Each path below is one point turned by a fixed rotation once a step. After each direction that follows a path, write how fast that rotation turns it, in degrees a step (0 if it stays still).
Each turn is a multiple of 5 degrees from 10 to 175, or 0.
Each row of a path follows its step; steps can be skipped.

step 0: -7  16  16  7  -6  -18  9  -25  -1  -7  9  -4  -22  -15  -8  9  -8  -2  -2  -1  -3  -9  14  14  -19  -4  -6  -14  -3  -31  2  21  5  35  -14  3  35  23
step 1: 7  -4  -14  3  3  -9  -1  -1  23  12  -17  3  9  -30  11  17  20  35  0  12  -20  19  -14  12  -1  2  7  -17  -26  -12  23  -13  -6  -18  -15  9  4  20
step 2: -23  -4  11  8  1  -11  -9  23  14  -13  0  -31  -41  2  -21  -7  1  18  -27  2  -6  -11  -20  0  -20  4  -7  -8  10  7  6  -2  7  -6  16  8  13  15
step 3: 9  17  0  -12  -7  -21  12  15  10  20  -42  2  -10  -10  12  -13  12  -3  -2  2  -6  -1  -11  -1  5  -12  22  -4  -15  1  6  11  -2  12  6  -17  46  -13
step 4: -40  -14  9  15  -6  7  17  -15  2  -1  -5  -2  6  4  -1  0  -7  -7  -7  26  -14  7  -8  -1  -19  -14  -23  -17  -18  -4  25  18  10  21  -17  -9  15  24
step 5: 6  4  -17  20  1  -25  -5  -2  4  6  -23  11  -2  8  -2  30  8  12  -13  12  -6  -5  -31  12  13  8  14  -20  7  16  10  -9  -13  0  -23  34  18  3
step 7: -13  3  19  -22  12  -7  1  11  19  19  -24  18  -20  -10  5  16  5  -23  -10  22  -13  -6  -19  -5  -2  2  25  17  -21  1  18  1  -24  -4  -22  -18  4  1
step 8: -17  -4  -1  30  -4  -3  -21  -33  0  12  9  -17  -8  2  1  -4  -1  -16  -20  11  9  -6  -21  -14  -9  2  -5  -27  -6  11  23  -22  14  17  -5  -24  17  1
step 10: -21  9  0  19  16  10  -13  12  11  10  7  19  -10  -4  -22  -5  -1  -3  5  -32  -7  9  -9  11  -27  -16  0  -9  -28  -17  35  -20  -7  4  -2  6  6  12
step 11: -9  5  2  -16  -2  4  -18  9  17  12  -8  -8  -45  11  3  31  21  -5  -2  15  -25  20  -29  -11  11  4  9  -9  16  -14  -2  -10  -3  4  -6  -14  3  -11
Directions:
11  5  -2  3  -2  3  -4  -3  0  5  -6  -1  -3  -4  3  -1  0  -2  0  -1  -7  0  4  -4  4  -5  -5  -8  0  -1  6  1  11  -1  1  0  -5  -6 -> 145
-1  1  1  -2  -2  -7  -2  2  4  -2  2  -4  -1  -3  -2  -5  -1  3  -5  2  3  -6  -4  -3  2  6  1  1  -14  3  -5  3  5  -4  -1  -9  -5  -6 -> 70
-1  -2  -7  -4  -2  1  -1  -3  -8  0  -1  7  1  -5  3  3  1  -6  -8  7  6  -2  0  4  -1  -7  -2  -4  -2  0  -9  -2  5  5  1  -6  1  6 -> 85
-5  0  -1  6  7  1  -1  3  2  -1  0  -10  10  2  6  4  1  -1  5  1  -7  4  -1  0  -2  -2  7  2  0  0  -6  -5  10  2  3  -5  0  3 -> 155

step 0: 10  -1  -12  -7  12  -11  14  26  11  -19  10  11  6  -2  -5  -7  6  -9  11  7  -7  8  16  -14  -6  13  23  -17  6  3  -29  6  -1  1  7  -14  10  -22
step 1: 6  7  3  -1  11  -4  -2  -26  -5  -30  9  21  11  7  -8  12  4  21  6  -6  15  26  17  -6  -6  0  24  3  -4  14  -6  5  9  19  -3  -7  10  1
step 2: -1  -8  3  3  -5  -9  -2  -30  -5  2  -11  -3  8  19  12  -1  -8  -5  -6  33  9  8  8  3  -19  11  12  -10  13  33  -4  -8  18  -3  -2  18  6  -8
step 3: 2  -26  -4  -4  0  -12  8  9  18  -3  9  -8  7  20  4  -19  -14  -6  13  5  14  20  -8  23  8  10  -7  -3  15  4  -22  -4  3  13  26  13  11  4
step 4: -11  9  0  26  18  -9  -5  5  1  -13  -7  -2  -8  8  -22  -25  4  -17  -7  -13  10  27  -10  3  7  -2  -2  -9  -1  20  -13  3  9  22  5  -21  11  5
step 5: 8  -1  0  15  -1  -15  10  -22  19  6  1  11  -17  0  1  -24  -11  -4  4  -8  15  -18  -7  -2  -6  -10  19  5  2  16  -6  -8  18  2  -32  -12  23  -2
step 7: -3  -5  -13  -3  5  -16  -4  9  3  12  -6  -8  0  24  7  19  10  -20  -16  -22  6  -5  -6  13  2  9  18  9  -28  22  -14  -1  -7  17  20  -3  0  4
step 8: 15  -4  22  -1  3  -24  6  0  -14  -10  12  -7  15  1  -11  1  6  -16  -11  -32  7  -18  -12  9  -6  7  -3  12  6  20  -18  -5  22  -5  -14  -1  -9  16
step 9: 0  -16  3  -19  -2  9  18  6  2  -12  -6  16  -5  -8  -22  -1  -23  -20  -13  6  -10  -13  7  9  2  -3  -10  7  -2  21  -4  -32  5  14  -21  2  -9  10
step 11: -14  6  13  5  1  -17  -5  3  7  -28  17  11  15  7  -14  15  0  -1  -12  -4  4  -16  9  -20  -26  1  11  10  -5  1  -30  5  -19  2  8  2  15  3
Directions:
0  -10  -3  -4  1  6  4  11  0  4  2  -6  3  -2  -4  1  -2  5  1  0  -2  4  6  8  4  0  0  -7  -2  0  0  -6  -3  0  -3  -2  7  -5 -> 115
6  -2  4  -1  2  -1  -5  -4  -4  0  5  3  4  -2  -3  2  -2  4  1  10  -1  1  -7  0  4  -9  -1  2  -7  5  2  -1  6  0  -11  -4  1  -2 -> 100
-1  -1  8  -1  -8  5  3  5  1  -5  -5  -5  -7  7  1  5  -6  1  0  -1  -3  8  -8  -3  -7  -4  -5  0  2  0  -3  2  2  2  -3  3  3  1 -> 55
0  -2  4  -1  -5  -6  0  3  1  4  -4  1  3  -5  -8  -6  3  -3  0  -1  2  8  -7  3  1  7  -9  6  2  2  4  -7  3  0  3  4  -6  -4 -> 70
